In the data rows, 128 means zero.
Here are some points:
[116 138 110 190 109 140 163 143 104 126 118  99 152 143 161 129 117 115
 109  88 112 157  86 104 155 124 109 125  86 152 150 106]
[ 80 105 118 107 141 105 117 110 123 163 127 150 146 165 145 178  68 114
 113 161 118 109 111 159  84 156 124 132 172 124  97 141]
[ 57 110 124 113 128 134 100 105 126 130 135 142 146 154 149 172  71 114
 144 149 127 111 111 182  94 156 106 135 181 107  84 118]
[140 106  91 138 139 139 145 115 121 131 154  98 155 169 196 142  96 113
 102  91 139 112  79  85 111 131 103 104  75 165 128 162]
[ 99 124 111 152 137 137 159 126 131 168 134 111 162 171 168 137 111 127
 128  86 114 151  73  93 119 122 121 126  70 165 108 130]
[141 107 142 161 150 134 188 143 113 129 154 109 149 173 180 134  92 100
 157 147 160 137 103 110 146 114 115 134 126 152 152 148]
[154 117 139 163 131 146 112 167 144 127 130 128  98 115 121 138  85 164
 133 153  99 137 116 109 122 120 131 149 159 142 133 113]
[187 135 123 112  66  82 197 109 118 130 111 137 147 132 176 125 151  69
 179 135 183 126 121  92 144  77 133 157  93 107 127 128]
[ 49  87 112 145  84 142  91 145 176  90  72 135  63 154  49 158  97  11
  52  82  42 145 106 200  80 155  80 126 118  97 101 100]
[177 117 128 125 115  96 208 116 102 140 103 100 128 130 168 148 116  98
 186 182 168 116 104  96 165  96 126 142 113 130 114 120]
[ 78 101 105 110 143 115 125 102 110 126 120 139 159 127 167 160  80  97
 116 133 130 130 127 147  72 153 109 108 184 118  92 135]
[121  98 122 149 148 124 161 105 114 146 150 123 155 166 172 142 118 113
 123  96 136 134  69  96 136 122 125 100  86 150 129 141]
[209 162 189 124 131 126 115 114 158 127  81 160 116  53  64  94 173 185
 176 162 201 141 230 129 144 103 159 141 149 117 183 143]
[112  80  99 135  80 147 150 156 148 107  88 114  56 143  87 120 115  52
  78  54  85 137 114 113 135 125  79 112  51 133 141 100]
[120  98 136 141 133 121 192 104 114 152 149 108 163 123 185 142 116 121
 140 114 167 137  73  87 132 129 107 132 116 171 122 130]
[193 144 122 120 135  99 140 151 138 110 109 128  68  82 143 144 137 128
 189 177 131  97 138 118 109 123 168 169 168 122 117 121]
[182 249 174 139 113  95 164 128 174 108 100 115  90 150  57 141 119  51
 168 184 102 166 111 126 177  77  47 158  19 123 104 132]
[ 73  93 123 115 141 130  89 119 121 126 124 141 160 162 128 151  81 149
  98 124  88 121 107 165  73 169  88 142 153 105 112 154]
[ 58 101 110 109 133 115  86 139 103 131 141 139 138 166 143 169  78 122
 116 126  81  98 116 189  90 152 106 133 194 116  96 137]
[112 139 141  55 134 100  89 125 127 116 106 164 138 121 163 136  78  68
 157 152 142 123 135 160  88 134 117 153 154  96 121 148]
[114 137  68   0  58  87  71 114 121 136  79 137 120 130 118 174 148 127
 158 144 148  70 177 185 107 108 131 148 187  56 102 142]
[211 230 196 189 164 120 107 101 209  97  87 153  66  90   0 103 133 149
 151 198 142 176 202 153 161 125 130 153 107 115 126 132]
[117 131 123 133 122 148 146 117 107 155 175 108 123 153 163 135 139 139
 114  98 104 136  84 107 131 127 111 110  74 160 106 115]
[172 114 139 125 121  95 170 133 109 133 108 143 137 149 180 122 104 107
 143 142 164 128 114  89 166  95 128 115  95 129 140 142]
[ 12 140 185 173 152 197  92 171  96 118 153  83 177 128 121  72 176 149
 105  11  54  97 117 139 121 147 120 104 124 195 112 111]
[170 136 100  65  53  95 170 119 139 117 138 135 115 136 131 112 195 130
 146 150 198 131 154  73 175  65 108 145 102  89 173 122]
[139 167 150 161 162 170  65 129 133 139 123 134 117  88  65  96 149 215
 119  98  82 131 184 151 115 146 145 101 106 128 157 131]
[ 97 141  54   0  72  97  95 100 103 146 108 171  98 162 142 145 154 138
 144 157 150  72 150 160 101 126 126 142 189  49 132 125]
[192 166 139 119 121 124  95 100 183 125  99 177  78  63  60  83 190 183
 143 173 196 165 255 120 162  98 167 137 165  69 191 151]
[105 140  96 135 135 150 162 142 124 144 147 112 137 160 157 146 133 115
 121  74  80 131  93  80 119 137 100 120  49 161 110 153]
[131 111 125 115 144 149 168 125 103 140 165 102 146 138 180 158 141 152
 123  76 110 126  67  94 108 132 113  96  64 159 111 140]
[122 126 107 132 135 138 160 127 123 149 142 106 158 148 177 126 118 136
 117 102 107 111  59  80 132 109 129 113  88 144 121 147]
[131 115 124  79 138 115  95 128 127 130 105 177 142 135 139 164  81  81
 135 148 157 115 100 167  94 138 143 126 171  94 115 114]
[151 126 104 166 142 134 180 104 138  97 165 122  93 147 149 109  92  69
 129  74 119 156 125 110 143 131  48 110  86 122 162 111]
[155 134 108 172 113 139 171 119 132  93 126 111 104 142 131 113  79  50
 119 101 137 142  96 125 149  95  56 106  91 105 160 111]
[ 33 122 194 152 178 192 118 168  85 125 177  99 181  86 109  81 174 149
 105  43  45 133 100 134 103 137 143  91 106 201  89 112]
[218 142 147 152 132 134 109  96 165 118 106 159  98  90  68  84 177 164
 148 178 185 153 237 128 171 123 179 122 146  86 173 149]
[129 133 149 168 194 149 123 159 152 144 156 109 112 114 119 147 130 154
 142 118  95 174 103 117  95 129 141 129 143 178 109 112]
[123  77 101 145  91 178 173 164 146 120 128 134  78 131  70 153 118  56
  86  79  98 160 114 133 113 113  88 108  42 131 112 106]
[ 89  80 127  76 127 115  96 110 120 102 134 139 141 147 145 159  87 102
 130 134 127 114 125 147  82 133 133 123 185  95 132 116]
[202 161 116  91  94 118 111 104 175 127  84 152  91  71  52 117 165 200
 160 183 181 136 238 136 164 119 175 128 172  84 174 139]
[187 122 172 192 158 131 109 101 180 156 101 125  99 113  51 103  99 171
 145 171 161 159 194 144 174 131 165 128 185 125 172 133]
[149  93 105 126 117  98 200 104 121 158 158 109 157 153 167 156 107  97
 144 190 199 138  82  83 160 116 102 136 116 138 112 125]
[141 123 124 176 105 113 146 118 152 109 113 115  90 166 118 124 112  55
  89  96  87 148  96 107 146 121 100 124  73 131 147 103]
[ 25 151 165 143 169 197  78 191  82 149 180  79 174 114 136  69 174 173
  86  16  27 132  88 136 112 155 153 100 103 198  76 126]
[ 41 128 189 159 166 189 108 152  94 120 164  84 179  93 140  71 150 131
 111  96 110 132 112 122 133 136 136 105 137 193 113 122]
[220 141 118  85  87  95 157 114 131 115 131 140 139 135 152 119 154  81
 152 175 216 137 156  72 151  73 119 123 115  88 147 146]
[175 170 145 196 132 103 183 111 130 102 119 126  84 165  89 120 100  59
 113 131 141 137 106 111 151  84  59 131  76  99 149 105]
[133 163 116 106 132  91 102  82 142 103 115 147 103 169  87 174  71 106
 119 173 122 112 150 175 122 122 102 149 131  93 102 101]
[165 124 106  61  84 110 165 100 116 133 150 134 106 149 138 140 175 105
 151 163 189 127 120  63 169  65  94 148 117  76 156 124]
[ 54 104 200 127 172 179 104 155  87 117 179  91 203 105 143  75 145 128
 111  69  97 138 107 123 143 136 151 103 142 185 102 145]
[ 76 134 139  91 121 115  71 145 112 122  94 141 136 151 150 159  56  99
  98 151  99 103 114 168 110 134 140 140 161 125 118 123]
[ 10 145 179 155 166 201  86 169  96 137 183  93 193  90 125  73 184 163
 115  12  84 134  82 130 118 160 146  97 117 188 106  86]
[ 94  95 151 162 161 124 101 144 136 129 151 141 161 239 164 123 118 163
  73 108  67 125  77 179  88 196 181 129 122 237  58 166]
[223 182 168 234 170 113  98 102 196  79  59 160  44  72   0  96 120 145
 110 160  89 164 222 174 163 101 125 115 109  99 157 117]
[ 33 113 166 149 204 173  96 171  95 124 171  96 205  91 129  74 160 171
 106  37  62 120  86 112  98 166 142  93 116 190  80 138]
[143 127 101 192 141 154 164 145 105 124 150  87 146 183 179 158 120 124
 145  93 119 151  75 108 134 104 104 133  80 146 130 123]
[137 103 133 143 136 146 181 106 127 139 141 129 153 171 182 155 105 131
 106 111 134 130  63  84 147 124 112 106  90 156 133 147]
[116 112 125 140 143 147 154 136 125 112 153 104 151 178 181 145 122 121
 102 112 116 142  92  86 113 115  85  97  85 154 142 162]
[ 74 128 110 114 153 103 110 123 132 152 127 150 151 143 144 166  84 114
 116 143 132 145  96 161  74 162 122 127 188 133  99 134]
[107 148 124 142 153 183 100 173 152 130 143 109  82 126 117 144 134 170
 104 120  47 134  98  86 100 163 133 138 143 178 129 147]
[183 155 170 198 169 139  97 153 147 112  92 175  93  75  70 116 113 166
 105 171 124 155 208 158 159 125 158 129 113 116 187 150]
[132 127 131 171 167 158 127 152 177 114 155 128 112 136 126 146  99 184
 140 167 104 134 125 111 113 140 113 141 172 144 132 143]
[152 129 151 194 170 148  90 125 155 112 116 124  95 100  86 110 139 225
 102 113  70 149 198 144 137 144 148 112 156 135 176 160]
[ 84 106 203 141 173 202 126 168 101 132 176  65 188  99  96  71 147 136
 126 101 109 124 111 121 132 136 151 112 154 168 114 118]
[ 53 130 171 167 165 191 104 168  99  88 182  91 138  96  69  59 151 121
 111  32  46 156 101 161 112 172 108 101 113 150 136  91]
[144 116 121 128 117 135 146 163 112 123 171 138 152 140 172 122 110 107
 108 127 110 153 103  93 139 124 134 112  68 153 128 119]
[159 109 146 151 137 116 169 135 120 127 129 126 150 135 176 139 110 106
 126 124 145 154  69 104 162 104 114 140  77 159 112 122]
[134  66 111 162  69 154 171 162 176 105 102 105  58 148  72 136 112  16
  70  76 103 181 106 130 118 113  72 118  43 126 119 107]
[190 135 127 130 113 137 192  95 112 141 151 135 111 133 151 144 135  90
 159 169 176 140 122  80 172  81  99 133  78  70 149 111]
[ 12 145 173 143 169 200  69 171 105 133 158  87 195 135 133  78 183 146
  85   4  46 104  94 134 116 155 123  98 103 195  90 129]
[122 136 134 136 159 154 101 170 129 114 146 109 102 122 125 147 122 195
 116 123  44 150 117 119  83 147 124 104 156 184  91 127]
[193 110 175 208 165 133 106 104 151 127 117 122 118  80  72 111 119 188
 169 175 162 145 195 151 164 156 165 127 178 141 173 136]
[ 69 133 182 153 164 186 114 156  99  96 190 138 133  70 115  50 134 105
 114  75  84 129 126 133 126 128 114  88 133 143 141  94]
[125 122 120 189 139 125 145 149 102 144 146  84 126 152 163 141 113  79
  99  81 114 138  96 107 165  98 129 141  67 169 122 117]
[ 49 118 135  90 140 106  83 140 115 116 100 154 128 164 145 143  59 111
 105 120  87 106 112 184 106 173 124 123 138 130 128 128]
[187 125  58  16  52  74 182 123 107 149  96 128 115 137 152 150 168 126
 166 144 189  83 144  72 163  96 124 161 110  94 136 150]
[199 152 117 110  91 111 104  94 165 104 100 157 104  68  66  91 190 194
 173 166 195 105 226 136 161 115 167 145 164 103 187 153]
[183 133  73  37  51  91 171 120 105 117 128 119 108 145 156 127 177 141
 150 156 184 125 151  78 159  77 126 144 105  69 145 161]
[134 100 117 155 122 145 171 118 130 124 155 110 161 160 162 173 101 104
 123 145 141 141  90  94 142 124 110 120  93 148 135 149]
[ 97 127 103  99 134 121 107  99 133 118 137 161 102 119 125 147  70 100
 123 137 111 111 117 180  80 150  84 117 173  50 106 102]
[238 173 153 189 157 124  88  68 154 111 129 162  57  82  41  87 168 185
 150 197 163 143 231 146 178  96 138 115 133  57 204 135]
[173 138  71  77  65  87 165 109 126 130 118 141 144 116 175 126 167 101
 161 130 200 111 140  89 145  63 123 170 115  93 141 161]
[ 90 123 115 151 154 141 159 124 118 161 148  88 140 139 161 133 131 126
 125  84 113 152  69  97 129 122 115 103  96 144  96 125]
[186 146 124  90 104 130 130 163 149 127 107 108 118  91 123 159 148 183
 180 206 158 104 148 114 121 103 152 167 192 147 130 140]
[169 136  86  61  60  79 166 122 117 125 114 123 128 145 152 127 170 127
 161 135 202 103 151  67 174  96 130 147 112  92 150 177]
[188 112 133 139 172 101 136 123 158 112 151 169 118 176 154 116 119 126
 124 181 138 126 139 142 103 163 169 132 142 158 107 157]
[199 106  95 110  75  76 218 109 106 163 108  71 156 135 156 160 140 107
 167 214 197 129 114  82 176 101 134 124  82 146 116  98]
[166 114 172 219 193 150 113 119 162 121 105 123 105 122  72 110 145 194
 126 155 123 160 177 164 147 127 170 137 142 123 168 112]
[145 122 137 222 111 158  76 133 205 103  38 162  35  85   0 115 143 114
  70 107  69 195 192 162 145 145 124 124  97 105 166 126]
[ 69 152 128  57 101 134 107 171  98 127 139 149 165  94 118  62 216 141
 141  50 137 123 173 110 149 119 168 135 145 123  98 117]
[119  98 112 108 129 155 171 150 105 133 141 111 183 135 171 145 132 156
 110 102  93 135  73  78 120 134 105 100  77 155 113 159]
[117 130 110 119 123 148 145 124 100 143 162 119 165 170 186 141 161 142
 115  85  77 129 101  90 136 141  74 107  68 184 113 152]
[133 130 110  91 137 126  82  89 114 138 111 163 109 142 125 163  80  80
 136 151 115 111 143 168 101 141  97 126 200  64 138 129]
[188  89 142 121 128 111 184 108 111 131 135 126 155 120 173 154 116 101
 141 148 190 124  96 119 143  74 126 140 104 145 149 115]
[160  91 117 157 129 147 168 113 129 119 188 121 124 116 177 130  91  81
 133 106 144 144 129 108 135 108  84 101 100  97 130 139]
[117  94 123 149 128 165 163 139 127 130 157 107 136 163 172 142 115 131
 118 122 118 122  91  98 132 124 107 118  84 149 134 142]
[231 162 126 131 122 124 115  97 158 133 108 151  92  64  45  87 194 187
 146 182 179 134 232 124 161 126 162 135 155  52 189 150]
[122 139  93 158 125 143 152 122  95 160 137  98 151 174 169 134 110 125
 124  90 112 147 105  72 114 135 103 122  69 169 130 134]
Here are 10 more points, each followed by its number:
[203 137 114 100  86 116 197  94 129 120 149 113 140 146 146 141 153 111
 152 190 201 118 121  59 170  89 114 121 107 109 126 129] 0
[ 80 154 175 163 167 150 121 128 125  96 155 119 161  94  73  93 181 123
 135 115 136 116 131 122 148 129 162 118 122 157  81  69] 1
[118 117 131 118 136  86 100  69 132 128 118 155 116 141 113 178 108 119
 116 158 132 125 100 189  87 143 115 155 144  79 112  87] 2
[ 49 104 108  98 164 124  94 103 114 134 101 150 148 146 125 176  91 144
 118  96  67 115 113 159  58 152 102 138 163 105  89 128] 3
[150 153 154 219 163 173  75 135 151 115  98 130 112 101  76 107 120 224
 114 105  97 154 172 144 133 144 151 115 131 120 173 146] 4
[154  97 104 108  82  80 201 111 121 145 149 114 150 118 180 156 135  98
 148 170 207 142 105  91 156  84 154 137 131 133  88 126] 5
[128 106 143 165 121 129 165 115 113 145 160  86 156 154 192 136  94 108
 142 134 180 151  88  94 145 117 119 126  98 144 134 150] 6
[172  97 119 120  90 113 191 103 147 141 137 130 144 133 159 148 112  95
 179 190 217 127  83  72 158 129 148 129 129 128 124 124] 7
[199 133  96 140  99 119 171 107 124 105 147 127 119 121 141 124 125  84
 151 162 168 138 129  82 177  90  86 113 111  92 149 138] 8
[176 132 126 180 137 141 167 124 112 117 125 138  98 131 150 131  99  65
 133 155 162 132 124 105 177  94  44  92  95  88 158 122] 9
Which two of these numbered points are nearest to each point below by angle, seen from the average point of the first points? Their numbers follow each, nearest first.
[183 115 101  97  87 109 204 100 122 134 154  98 151 109 178 154 125  93
 163 169 203 128 122  87 149 105 136 138 118 135 120 129] > 5 7
[158 128 134 202 133 140 160 114 122  82 142 121 102 139 126 118  88  58
 121  87 116 133 129 106 154 127  52  95 101 108 170  98] > 9 8
[147 114 146 182 132 115 173 103 154  82 120 121  73 162  85 115 114  57
 109 101  96 141 105 113 160 121  67 131  84 131 139  82] > 9 8
[202 154 114 143 116 140 171 112 116 116 134 154 107 146 175 120 125  84
 149 167 154 146 137  93 163  74  89 108 115  91 176 147] > 8 9
[123 146 124  96 108  95  83  73 113 129 134 142 115 159 142 176 112 121
 139 184 149 120 143 160 105 140 134 136 179  70 128  96] > 2 3
[179 119 125 138  99 107 216 105 144 127 152 105 161 137 169 156 106  85
 147 182 221 133  89  68 157 115 149 130  87 165 114 115] > 7 5
[171 116 133 127 124 112 190 135 109 140 153 137 151 118 176 129 102 101
 134 136 157 140 102  88 135 108 128 124  87 140 118 123] > 5 6
[219 142 103 120 123 141 189 118 115 105 144 157 110 124 169 118 123  96
 133 204 162 164 113 112 158  86  69 118  88  66 155 132] > 8 9
[162 156 174 240 178 125  70 135 154 121 101 123 107  94  67  93 116 162
 107 124 122 129 199 156 175 152 193 107 118 127 167 136] > 4 1
[ 65 107 189 136 172 153 119 172  77 123 165 104 178  76 112  74 163 119
 120  84 117 120 133 138 133 118 167 130 144 153  94  89] > 1 3
[180 116  82  52  71 103 180 113 121 121 120 112 127 127 145 141 180 104
 146 162 214 112 138  60 179  93 120 125 106 112 139 148] > 0 5
[ 60 117 111  97 145 131  88 115 126 151 137 138 156 146 156 154  97 140
 109 108  91 119  91 155  91 155 120 128 164 122  87 114] > 3 2
[ 38 143  76  76 138 145  66 140 101 155 116 141 133 151 152 162  96 136
  84  87  45 103  93 171  70 181 102 115 150 149  79 158] > 3 2
[204 149 112 117 119 116 193  92 127 123 146 136 115 153 143 141 133  86
 156 195 187 137 135  69 188  72  80 115  97  92 177 114] > 8 0
[ 42 142  85  80 115 132  60 114 105 147 129 154 135 167 156 141 101 151
 100  98  72 102 105 164  52 176 102 109 142 116  95 153] > 3 2
[179 102 105 123  99 112 192  94 138 143 142 122 157 125 162 156 107  89
 145 196 210 132 120  82 150 117 121 140 147 136 123 153] > 7 5
[169 106 122 162 124 115 186 127 126 140 135 105 140 148 169 149 116 103
 168 178 181 128  92  92 176  82 125 120 103 138 139 110] > 7 5
[175 116 138 214 176 150  90  96 171 137  91 130 104  87  57 130 121 190
 112 160 149 159 177 142 153 140 166 123 154 143 170 131] > 4 1
[158 120  93  46  46  95 207 102 118 153 145 113 125 121 175 173 152 116
 161 180 206 112 126  77 145 115 134 149 129 120 123 146] > 5 0
[141 111 169 177 177 151  99 104 151 130 103 148 114  69  90 106 144 211
 138 125  89 164 179 139 116 139 166 126 141 142 163 145] > 4 1
[130 150 114 114 121  99  92  84 119 120 122 161  91 161  91 151  95 103
 112 164 100 124 139 187 108 137 100 138 153  65 113  75] > 2 3
[170 107 171 211 157 151 100 117 171 111 123 153 124 100  87  92 130 188
 128 133 144 170 160 127 161 154 160 117 141 130 172 152] > 4 1
[158 154 174 239 180 143 103 134 154 138  99 131  76  81  55  87  98 160
 125 147 129 142 165 152 165 149 173 119 145 113 176 118] > 4 1
[210 142 124 162 126 100 173  90 128  94 145 115 111 146 137 113 109  77
 116 167 168 137 129 115 170  85  56 126 118 103 166 116] > 8 9
[154 123 152 227 195 152  78  97 184 166 104 139 126 103  68 119 121 201
 142 130 132 182 155 131 146 175 159 130 135 141 146 140] > 4 1
[119 133 121 151 145 134 168 135 107 166 144 114 148 140 172 130  94 112
 117  95 144 132  59 111 106 124  97 130  66 161 119 137] > 6 5
[107 193 145 110 151  94  94  79 141 104 103 171  68 157  74 149  90  82
 123 190  94 127 142 197 109 118  97 139 136  88  99  75] > 2 3
[ 59 126 198 163 173 190 124 159 108  92 171 109 137  96  70  72 170 112
 111  23  64 149 106 153  99 142 131 101 137 164  87  64] > 1 4
[177 136 120 108  97  91 207  89 128 129 135 122 128 173 126 149 139 111
 159 220 202 109 111  82 171  83 100 124  84 120 143  96] > 0 7
[162 102 124 168  98 111 194 102 128 159 166  92 129 130 170 162 117  97
 166 194 202 155  81 106 156 110 131 143 128 147 121 110] > 7 5
[144  98 141 156 129 159 149 127 106 145 156 106 169 172 173 146  97 118
 117 125 132 137  88  95 124 112 105 116  88 166 107 146] > 6 5
[174  70 106 126 129  98 195  98 135 136 144 128 172 116 171 148 121  93
 167 137 190 134  90  97 123 135 123 133 122 147 119 133] > 7 5
[170 135 175 217 168 156  97 129 147 119 107 140 113  88  54 120 145 216
 138 147 145 164 180 169 136 142 163 123 118 123 156 125] > 4 1
[ 49 128 200 178 171 173 113 146 128 114 155  62 177  94 105  82 156 135
 107  91 102 132 115 149 120 136 163 101 150 191  94 111] > 1 4
[ 55 157 165  68 101 158 115 148 109 123 155 105 132  97 111  71 223 143
 135 103 157 111 163 116 135 113 164 125 155 137 104 116] > 1 5
[155 138 134 174 114  93 186 108 147 116 129 121  77 154  94 151 101  54
 126 140 133 160 127 136 157  75  77 128  54 111 108  79] > 9 8
[140 122 138 167 123 144 162 123 140 113 139 107 115 151 120 138 107  60
 112 127 103 148 105 120 148 114  94 141  66 135 128 108] > 9 6
[196 137  98  52  95 114 170 114 125 150 116 127 148 137 163 144 157  85
 148 187 185 136 115  79 169 104 128 128 113 102 139 147] > 0 7
[124 103 116 191  76 142 180 154 174 112  92 137  63 147  65 143 107  10
  63  93  82 156 107 118 151 121  97 130  43 123 133 116] > 9 8
[ 44 139 101  83 150 127  64 115  99 163 126 147 126 146 148 163  88 149
 117  80  72 117 114 163  63 175 118 107 131 118  98 124] > 3 2
[199 126  93  79  80  85 188  95 113 128 149 129 144 145 152 166 150 116
 159 185 216 135 129  79 186  93 119 135 116  86 139 152] > 0 5
[112 140  93  47  70  83  88  86 132 161 135 170  98 132 113 150 141 108
 142 166 151  94 146 142 125 119 123 154 189  40 129 125] > 2 3
Here are 10 other points, each followed by its number:
[  8 168 154 132 151 215  78 169  81 131 175 103 186 125 116  88 184 141
  88   0  42 111 106 123 110 165 140  95 104 184  86 128] 0
[120 121 132 176 121 118 172 123 133 149 147  92 133 152 151 149  98 104
 114 126 162 131  59  88 128 104 111 103  87 165 121 140] 1
[146  96 126 134 127 139 175 120 118 138 160 128 160 153 171 137 119  91
 125 116 160 149 102  77 129 119  91 132  89 137 121 140] 2
[114 149  94  31  99  85  97  74 133 126 134 169  92 138 146 164 134 114
 125 181 150 113 176 137  96 129 131 168 181  27 119 118] 3
[ 84 130 127 118 136  83  84 128 107 137  98 147 149 141 164 172  67 115
 124 156 111 113 128 155 110 141 145 131 160 106 103 107] 4
[109 159 180  79 122 157 122 169  92 127 126 112 186  57 118  64 206 110
 158 106 152 103 126 104 137 118 155 114 155 172 131 132] 5
[180 145  89  90  58 100 173 121 126 117 117 143 166 120 174 102 198 103
 165 132 185 106 125  92 143  69 115 161 123 110 161 157] 6
[121 128 118 112 128  97  82 153 105 132  96 161 114 140 142 141  67 114
 109 153 132  96 111 171  96 144 127 140 173 108 123 136] 7
[131 136  97  61 104 114  95  83 136 113 111 177 102 128 121 141 124 118
 128 181 148 105 157 148  98 134 104 141 169  24 113 123] 8
[122 117 108  46  90  80  99  96 115 125  91 179 151 139 150 141 104  92
 165 171 161 102 144 157  99 125 129 142 180  87 134 122] 9
The same question for these:
[119  88 108 171 125 155 165 118 124 152 153  90 144 149 159 153 114  97
 117 120 133 132  67 106 157 103  99 116  85 164 124 145] > 1 2
[115 104  98  66  98 113 120 105 107 134 100 128 126 131 148 144  79  89
 163 169 143 107 111 164 102 145 123 143 179 109 124 105] > 9 7
[ 73 143 168  51  95 156 120 158  81 127 144 104 166  60 122  43 235 130
 174  59 140  79 153 144 152  93 129 156 165 152 145 141] > 5 0
[ 74 127 147  70  91 128 144 150  99 133 159  92 194  68 112 101 212 132
 138 120 135  77 139 114 155 130 189 129 166 160 104  94] > 5 0
[ 23 124 193 169 189 207  88 168 106 150 160  78 162 109 147  67 163 132
  89  16  41 131  95 100  86 174 156 112 104 196  83 120] > 0 5
[113 111 141 178 126 136 165 156 104 125 123 118 129 178 153 139  97 113
 106  96 131 134  78 101 158 118 119 128  73 157 135 121] > 1 2
[200 124  92  69  57  98 197 125 122 125 103 127 146 111 169 129 171  91
 169 169 206 114 122  87 151  86 133 169 126 130 144 125] > 6 9
[ 83 156 194 115 123 153 123 167  92  97 146 125 174  88 118  65 204 112
 151  90 131 108 135 126 128 136 171 132 138 148 127 120] > 5 0
[146  81 136 127 149 135 187 133 120 120 154 149 166 132 201 124 107 121
 136 106 170 155  79  93 134 116 133 105 104 141 129 149] > 2 1
[ 47 119 201 127 179 190 103 184  67 106 169 106 177  94 134  74 141 143
  92  50  55 128 116 125 122 139 149 108 120 198  87 112] > 0 5
[129 120 118 155 146 119 165 114 131 143 126 107 141 159 162 154 123 110
 116 112 143 113  81  85 143 114  96 107  98 158 131 168] > 1 2
[182 134  77  62  46 101 182 132 113 126 107 137 141 137 153 126 184 108
 168 157 188  93 139  92 151  77 131 174 111 116 158 162] > 6 9
[179 126  90  45  57 101 174 120 138 144 115 130 157 116 165 160 174 112
 171 142 191 114 154  71 145  52 132 154 112  96 142 169] > 6 9
[ 36 127 190 146 161 205 100 174  90 124 189 101 174 124 144  78 166 160
  93  33  63 137 105 121 107 161 123  71 128 189  78 134] > 0 5
[124 144 101  42  89  82  91 119  81 132  67 165 133 123 132 147 105 118
 152 168 166  85 151 177 112 127 118 145 174 114 122 139] > 9 7
[180 126 141 182 183 155  95 100 161 101 119 142  92  64  60  78 122 173
 119 103 103 167 207 167 141 161 122 126 148  93 171 131] > 8 3
[173 127 117 145 149 168 183 111 122 105 161 126 105 123 169 138 112  92
 138 133 150 128 114 106 142 115  83 123  89 101 143 123] > 2 1
[124 124  98  35  83  71  97 126 116 136  96 170 144 123 124 153 130  94
 158 154 166  81 172 157  94 103 135 158 179  74 131 132] > 9 3
[226 154 132 222 177 146  63  91 179  76 114 149  65  69  43  93 106 144
 138 166 104 154 218 174 164 128 117 118 158  58 203 148] > 8 3
[ 59 137 128 123 135 108  73 131 115 119  84 134 147 135 150 163  66  99
 120 132 107 113 112 151 113 136 133 132 137 125 117 115] > 4 7
[  8 145 181 138 170 184  78 180  77 123 187  87 171 129 140  81 182 153
  97  25  27 126 102 129 102 152 135  98  95 178 103 139] > 0 5
[109 144  89  29  90  86 103  94 125 137 128 168 122 154 148 156  88  91
 130 160 161  98 154 135 116 133 141 152 191  45 120 131] > 3 9
[120 135 126 187 124 120 161 135 141 111 126  97 112 164 118 138 111  71
 130  88  95 172 101 127 132 104 115 133  50 127 131  85] > 1 2
[ 69 146 153  19  96 161 100 169  92 127 157 102 158  92 123  41 225 154
 133 104 148  94 167 115 146  99 148 116 139 131 118 131] > 5 0
[  8 150 170 120 178 198  99 184  84 114 173  77 188 111 146  63 174 155
 101  11  48 134 114 129 110 169 137  83 112 216  88 129] > 0 5
[102 127  75   1  49  67 137  93 102 159  79 160 144 134 152 170 125 109
 140 188 178  63 131 158 105 138 162 172 183  75  98 104] > 9 3
[123 130 135 111 140 117 105 134 113 123  77 156 122 155 146 139  62  95
 125 164 131  95 129 177  99 128 122 133 161 102 133 105] > 7 4
[170 133  79  79  75  93 176 130 137 132 108 117 139 114 152 132 175 115
 191 166 210  90 144 105 138  82 132 167 119 123 146 123] > 6 9
[ 75 118 127  92 137 123  81 156 118 128  96 147 123 160 152 130  50 116
  79 130  80 108 116 179  86 137 122 152 146 128 120 134] > 7 4
[204 170 147 230 175 130 111  86 166  86 120 155  62  76  15  93 120 156
 127 128 119 162 209 163 173 129 121 112 130  97 198 102] > 8 3
[ 77 132 140 109 138  95  82 121 129 148 143 134 140 139 158 178  75 124
 133 137 118 134  84 174 106 182 143 141 158 109 102  93] > 4 7
[ 24 134 200 133 193 205  75 165 109 118 206 106 185  97 133  85 186 163
 110  30  37 130  93 137 115 151 150 109  94 197  77  99] > 0 5
[ 83 147 174 108 130 126 107 128  99 115 177  87 159  93  85 112 213 139
 142 144 149 110 159 105 145 115 158 127 143 145 112  82] > 5 0
[125 107 102 163 132 146 179 115 124 143 146  85 149 169 159 154  88 116
 127 126 154 127  94  93 156 111 105 123  89 156 148 140] > 1 2
[108 150 117 111 132  87  95 104 102 158 102 135 131 141 161 175  84 112
 136 172 133 109 108 173 124 165 135 122 143 110  98  84] > 4 7
[157 149  91  64  47  73 182 140 139 143 126 135 123 135 173 148 158 128
 164 161 211 120 143  70 174  80 131 141  96  91 137 155] > 6 3
[144  84 131 124 133 133 186 135 120 133 174 129 168 139 184 148 104 120
 130 103 145 142  81 115 119 141 110 109 116 152 108 135] > 2 1
[154 142 156 202 174 143  86 159 159 120  75 140  87  96  65  72  83 168
 114 162 132 150 206 153 142 138 152 121 132 138 189 163] > 7 8
[ 99 162 121 115 123  75 104 109 110 153 102 147 135 136 147 187  95 133
 123 182 139 124  84 189 108 142 170 138 151 126  86  85] > 4 7
[ 17 152 170 137 171 185  76 172 110 145 181  84 171 115 129  49 179 151
  95  13  48 126  80 107 126 171 139  97 111 188  79 119] > 0 5
[139  91 129 123 134 138 167 156 114 115 146 122 158 158 165 107  94 124
 123 109 146 133  99  85 143 114 110 104  90 137 136 151] > 2 1
[169 138  93  70  50  91 164 131 102 129 116 121 144 117 160 118 182 117
 149 160 193 100 151  98 144  79 113 169 121 104 155 137] > 6 9
